In the data rows, 128 means zero.
Every row has a hidden score from 0 to 20. What is each row's score? 10 is about the middle. The score is a weighted sum of the row's numbers plus the product of two more (or one squared), each taken from its middle value.
array([102, 164, 163, 200, 121, 150, 134, 109, 172, 138,  93, 109,  91, 111, 105,  77]) -> 14
array([171, 163, 122, 143, 107, 162, 158, 156, 131, 129, 119, 131, 108, 156, 117, 102]) -> 12
array([100, 113, 175, 178, 139, 156, 123, 112, 178, 128, 127, 106, 100,  97, 140,  89]) -> 18
array([ 98, 128, 142, 115, 113,  75, 122, 144, 148, 166,  86,  84, 170, 153, 124, 151]) -> 8
array([157,  94, 144,  80, 178, 142, 116, 106,  90, 139, 174, 115, 174, 107, 110, 124]) -> 9
array([152, 174,  82, 105, 109,  38, 129, 207, 162,  74,  84, 156,  74, 184, 154, 144]) -> 10
array([131, 140, 159, 189,  98, 200, 139, 127, 110, 142, 122, 140,  97, 150, 129, 133]) -> 14
array([208, 188,  73, 102, 114, 129, 180, 228, 163,  65,  90, 130, 109, 181, 133, 131]) -> 12
array([150, 129, 125, 138, 147, 116,  83, 151, 147, 105, 139, 165,  96, 123, 127, 113]) -> 9
array([178, 160, 135, 150, 104, 167, 145, 155, 128, 130, 126, 133, 109, 158, 111, 108]) -> 14
array([129,  95, 128,  81, 129, 121, 123, 104, 121, 142, 144, 130, 160, 144, 157, 160]) -> 12
array([ 86, 118, 168, 151, 113, 201, 105, 111,  46, 167, 148, 130, 113, 106, 119, 152]) -> 9
array([150, 121, 132, 109, 102, 125, 135, 126, 103, 114, 129, 135, 153, 123, 161, 153]) -> 10
array([150,  84, 130,  77,  78,  99, 133, 118, 111, 109, 100, 102, 152, 130, 184, 201]) -> 11
array([112,  99, 132,  94, 164, 139, 119,  95,  94, 160, 168, 154, 150, 120, 119, 143]) -> 10
array([153, 115, 129, 128, 182, 100,  85, 135, 117,  98, 165, 182,  76, 119, 135, 133]) -> 9
array([135,  73, 143,  97,  83, 132, 118, 105, 128, 132, 123,  97, 155, 107, 179, 166]) -> 12
array([ 72, 112, 114, 110, 156, 117, 180, 105, 149, 117, 148,  80, 176, 118, 155, 169]) -> 6
array([104,  64, 144, 103, 196, 155, 148,  82, 122, 116, 177,  77, 187,  80, 128, 145]) -> 10
array([132, 163, 110, 157,  60, 116, 135, 146, 163, 127,  88, 137, 105, 131, 156, 102]) -> 9
array([186, 129,  57,  93,  92,  91, 119, 182, 136,  90, 103, 138, 127, 151, 185, 127]) -> 9
array([116,  89, 150, 137, 116, 181, 115, 101, 113, 130, 158, 125, 141, 102, 165, 160]) -> 7
array([136, 119, 180, 115, 140, 164, 151,  95,  76, 136, 145, 108, 148,  98,  75, 163]) -> 10
array([ 48, 134, 154, 148, 116, 139, 155, 124,  94, 150, 104,  57, 144, 164, 115, 212]) -> 6
array([112, 131, 141, 129, 119, 105,  96, 125, 143, 165, 130, 160, 133, 108, 126, 103]) -> 7
array([ 95, 121, 136, 118, 112,  83, 117, 144, 139, 166,  91,  84, 173, 150, 120, 151]) -> 7
array([ 95, 128, 142, 114, 128, 110, 169, 124, 145, 127, 116,  99, 153, 158, 135, 171]) -> 10
array([100, 141, 136,  98, 135, 119, 186, 124, 128, 112, 115,  88, 157, 134, 114, 179]) -> 8
array([119, 129, 135, 129, 116, 120,  74, 119, 115, 193, 129, 142, 147, 113, 109, 113]) -> 6
array([178, 147,  67, 137, 118, 106, 116, 168, 155, 101, 121, 143, 102, 147, 146,  66]) -> 10
array([144,  95,  83, 117, 176, 109,  72, 120,  97, 106, 168, 177, 100, 117, 154, 111]) -> 7
array([115, 121, 141, 119, 171, 121, 148, 102, 106, 143, 153,  80, 179, 100,  74, 131]) -> 8
array([175, 114, 154, 105, 159, 176, 140, 120,  73, 131, 165, 132, 148,  65,  67, 126]) -> 12
array([104, 125, 131, 115, 179, 137, 165,  89, 108, 119, 159,  87, 179,  80, 105, 138]) -> 9
array([162, 126,  67, 117, 138, 113,  80, 146, 131,  83, 146, 188, 110, 125, 150,  89]) -> 9
array([ 99,  94, 120, 100, 172, 131, 156, 100, 125, 115, 158, 106, 175, 108, 161, 156]) -> 6
array([129, 143, 162, 181,  98, 186, 141, 115, 111, 141, 120, 140, 100, 155, 128, 132]) -> 16
array([ 97, 115, 134, 119, 176, 134, 173, 100, 125, 125, 159,  78, 186,  91, 108, 151]) -> 7
array([116,  95, 131, 100,  78, 112, 144, 124, 130, 121, 120, 100, 143, 127, 180, 194]) -> 10
array([135, 102, 147, 110, 150, 161, 110,  93,  72, 149, 157, 141, 158, 115, 116, 156]) -> 11
array([162,  85, 142,  85, 176, 144, 120, 106,  91, 140, 181, 124, 174, 102, 102, 125]) -> 11
array([191, 158,  81,  98, 120, 125, 162, 204, 154,  72, 110, 152, 100, 171, 141, 131]) -> 12
array([174, 190,  99, 165, 108, 170, 182, 181, 172,  57,  93, 118,  80, 145, 134,  77]) -> 16
array([154, 125, 155, 123, 156, 109, 131, 123,  95, 130, 144, 152, 100, 113,  73, 140]) -> 12
array([156, 114,  70,  97, 103,  85,  93, 167, 149,  99, 113, 147, 139, 153, 170, 120]) -> 9
array([177,  98, 139,  71, 184, 158, 118, 117,  77, 124, 188, 138, 165,  76, 105, 107]) -> 11
array([106, 109, 144, 116, 170, 107, 112,  96, 128, 135, 172, 172, 121,  66, 123,  96]) -> 8
array([128, 118, 140, 106, 132, 119,  89, 142, 151, 132, 134, 155, 147, 100,  98, 101]) -> 8
array([140, 125, 171, 112, 149, 141, 144,  98,  80, 155, 139, 108, 151, 107,  53, 153]) -> 11
array([113,  84, 163, 103, 132, 137, 117, 134, 155, 141, 111,  95, 164, 135, 140, 152]) -> 10
array([106, 108, 173, 175, 129, 158, 116, 106, 176, 128, 134, 107, 114,  99, 151,  84]) -> 14
array([139, 115, 101, 111, 158,  82, 109, 121, 134, 110, 156, 194, 105, 122, 149,  80]) -> 11
array([115, 134, 119, 154, 169, 103, 104, 117, 113, 134, 141, 166,  86, 125, 117, 116]) -> 7
array([173, 165, 124, 135, 100, 166, 140, 169, 135, 131, 119, 150, 111, 154, 120,  93]) -> 12
array([146,  80, 136,  85,  87, 112, 123, 127, 116, 110, 117, 110, 153, 130, 181, 194]) -> 10
array([155, 167,  76, 108, 110,  43, 126, 200, 154,  77,  89, 148,  70, 185, 159, 143]) -> 10
array([126, 144, 130, 164, 126, 130, 107, 116, 103, 156, 112, 132, 138, 146, 110, 138]) -> 14
array([132, 203, 110, 186,  93, 131, 187, 154, 183,  68,  61, 103,  80, 177, 118, 111]) -> 11
array([180, 129,  61,  92,  95,  99, 119, 179, 142,  87, 108, 134, 122, 150, 175, 123]) -> 10
array([120, 145, 133, 140, 136,  65, 122, 153, 168, 133, 115, 177,  77, 146, 113, 103]) -> 12
array([124, 151, 140, 172, 152, 131, 106, 104, 124, 150, 126, 131,  87, 118,  84, 112]) -> 9
array([117,  82, 160, 111, 140, 179, 128,  87,  95, 121, 160, 117, 158,  95, 156, 161]) -> 8
array([142, 107, 135, 110, 188, 106, 117, 101, 107, 119, 188, 187, 110,  87, 132, 106]) -> 9
array([ 85,  67, 165, 126, 129, 121,  87, 136, 180, 131, 116, 105, 160, 115, 144,  97]) -> 10
array([ 85, 140, 131, 136, 114,  58,  90, 145, 143, 183,  95, 102, 152, 134,  74, 102]) -> 6
array([132, 105, 146, 115, 143, 161, 114,  99,  71, 144, 157, 132, 153, 121, 119, 156]) -> 9
array([133, 109, 162,  84, 146, 145, 104, 130, 130, 142, 145, 119, 163,  79,  77, 109]) -> 12
array([103, 211, 111, 190,  93, 116, 185, 138, 187,  63,  42, 108,  78, 197, 117, 122]) -> 12
array([145, 126,  96, 105, 124, 123,  86, 150, 130, 113, 133, 175, 115, 143, 127, 138]) -> 11
array([140, 135, 127, 144,  62, 132, 120, 127, 156, 129, 112, 143, 100, 121, 171, 131]) -> 9
array([116, 109, 132, 127,  82, 126,  91, 135, 154, 154, 121, 126, 133, 112, 172, 131]) -> 9
array([156, 160, 123, 126, 109, 139, 146, 159, 138, 129, 117, 162,  97, 156, 127, 110]) -> 12
array([114, 161, 168, 197, 122, 146, 140, 116, 172, 137, 103, 112,  97, 102,  96,  79]) -> 13
array([ 94, 139, 142, 140, 122,  93, 119, 135, 118, 191, 100,  86, 152, 134,  75, 144]) -> 7
array([ 97, 132, 140, 116, 127, 117, 168, 125, 139, 130, 112,  94, 156, 159, 136, 176]) -> 9
array([151, 129, 160, 119, 135, 144, 116, 125,  88, 171, 137, 132, 141, 106,  61, 129]) -> 10
array([102, 135, 154, 107, 131, 107, 156, 121,  99, 163, 119, 111, 144, 138,  68, 163]) -> 9
array([135,  94, 162, 149, 145, 140, 116, 118, 155, 114, 147, 127, 134, 106, 123, 105]) -> 12
array([158, 143,  91,  95, 100, 121, 130, 139, 129, 127, 137, 186, 114, 159, 159, 107]) -> 15
array([135, 147, 145, 175, 125, 157, 152, 123, 155, 108, 126, 135, 111, 104, 132,  88]) -> 10
array([ 69, 134, 125, 115, 146,  89, 142, 109, 103, 158, 128, 102, 144, 159, 110, 170]) -> 5
array([168, 161,  95,  94, 128, 102, 165, 175, 148,  81, 113, 158,  95, 170, 133, 128]) -> 12
array([155,  73, 132,  76,  90, 125, 117, 118, 122, 114, 111, 103, 163, 122, 177, 177]) -> 11
array([111, 198, 122, 191,  97, 139, 175, 128, 182,  79,  54, 105,  79, 192, 120, 127]) -> 13
array([121,  85, 134,  93, 198, 153, 146,  85, 113, 112, 187, 108, 187,  51, 118, 125]) -> 10
array([120, 150, 147, 176, 132, 140, 165, 110, 119, 124, 103, 113, 124, 163, 120, 150]) -> 18
array([152, 119, 113, 110, 170,  76,  87, 132, 121, 101, 170, 202,  75, 108, 134, 118]) -> 9
array([ 49, 130, 150, 147, 117, 135, 153, 120,  92, 152, 104,  58, 138, 167, 114, 206]) -> 6
array([134, 206, 112, 181,  93, 121, 185, 153, 188,  68,  59, 102,  79, 176, 122, 104]) -> 12
array([144,  83, 142,  89, 178, 145, 104,  94,  90, 150, 165, 127, 167, 114, 110, 134]) -> 10
array([ 78, 154, 144, 157,  87,  67,  73, 145, 167, 195,  83, 110, 121, 127,  89,  82]) -> 10
array([ 77, 129, 134, 149, 135, 117, 120, 114, 116, 174, 140, 143, 108, 135, 132, 139]) -> 5
array([ 92, 105, 174, 143, 143, 187, 138,  94,  62, 150, 162, 105, 141,  92, 105, 149]) -> 10
array([ 60, 145, 137, 148, 106,  84, 140, 130, 108, 176,  78,  68, 154, 166, 103, 178]) -> 5
array([136, 132, 136, 155,  63, 139, 116, 129, 153, 138, 105, 141, 100, 113, 168, 123]) -> 10
array([129, 146, 137, 168, 125, 135, 110, 120, 104, 165, 115, 125, 136, 148, 110, 142]) -> 13
array([131, 176, 127, 177,  91, 120, 146, 139, 172, 135,  74, 123, 108, 158, 104,  84]) -> 13
array([146, 155, 129, 150, 112, 143, 139, 142, 133, 138, 129, 153, 114, 157, 124, 105]) -> 15
array([167, 154, 106, 136,  65, 179, 153, 144, 123,  91, 120, 158,  96, 132, 164, 118]) -> 10
array([151, 116, 127, 128, 181, 100,  83, 135, 115, 103, 163, 179,  80, 105, 136, 130]) -> 9
array([ 80,  59, 151,  97, 169, 149, 153,  77, 107, 122, 157,  96, 170, 111, 149, 165]) -> 8
array([133,  82, 142,  91, 183, 148, 127,  96, 105, 128, 185, 121, 175,  77, 122, 118]) -> 8
array([115, 136, 140, 133, 119, 115,  66, 118, 110, 200, 129, 144, 139, 118, 107, 105]) -> 5
array([133, 162, 108, 151,  59, 124, 135, 148, 162, 125,  92, 142, 105, 133, 158, 103]) -> 8
array([164, 122,  76,  96, 106, 103, 118, 129, 102,  95, 134, 171, 115, 129, 181, 134]) -> 8
array([159, 114,  68, 122, 157, 117,  74, 141, 131,  89, 145, 177, 111, 133, 152, 101]) -> 9
array([110, 103, 144, 108, 171, 135, 130, 118, 137, 133, 143,  86, 178,  83, 105, 119]) -> 13
array([126, 101, 119,  86, 129, 107, 119, 112, 112, 146, 139, 133, 157, 147, 160, 162]) -> 10
array([120, 112, 116, 101, 149, 143, 110, 103,  79, 149, 155, 169, 132, 126, 130, 142]) -> 8
array([131,  95, 154, 114, 100, 160, 133, 108,  99, 128, 137, 109, 143, 120, 167, 183]) -> 9
array([160, 175, 116, 145, 103, 138, 149, 185, 135, 101,  99, 135,  87, 181, 123, 144]) -> 11
array([ 90,  94, 149, 130, 127, 117,  93, 137, 175, 135, 134, 119, 136, 116, 121, 102]) -> 8
array([195, 179,  74, 106, 111, 122, 163, 215, 143,  58,  95, 139,  97, 184, 141, 134]) -> 11
array([173, 128,  64,  91,  88, 102, 108, 166, 132,  94, 108, 145, 125, 151, 181, 124]) -> 8
array([163, 186,  99, 159, 112, 160, 176, 178, 184,  64,  98, 128,  80, 148, 148,  89]) -> 13
array([125,  82, 144, 106,  63, 136, 143, 109, 123, 107, 110,  90, 136, 109, 179, 200]) -> 14
array([181, 159, 118, 141, 104, 176, 150, 176, 121, 121, 126, 150, 103, 157, 133, 108]) -> 12
array([121,  91, 133, 105, 145, 136, 117, 109, 107, 151, 151, 147, 150, 143, 150, 146]) -> 14
array([103, 194, 120, 195,  96, 130, 181, 130, 178,  77,  57, 107,  82, 192, 122, 125]) -> 13
array([124, 105, 146, 113, 147, 151, 160, 107, 146,  95, 147,  85, 176,  96, 157, 155]) -> 10
array([134,  77, 150,  98,  80, 137, 121, 103, 128, 131, 129,  99, 151, 105, 188, 173]) -> 12
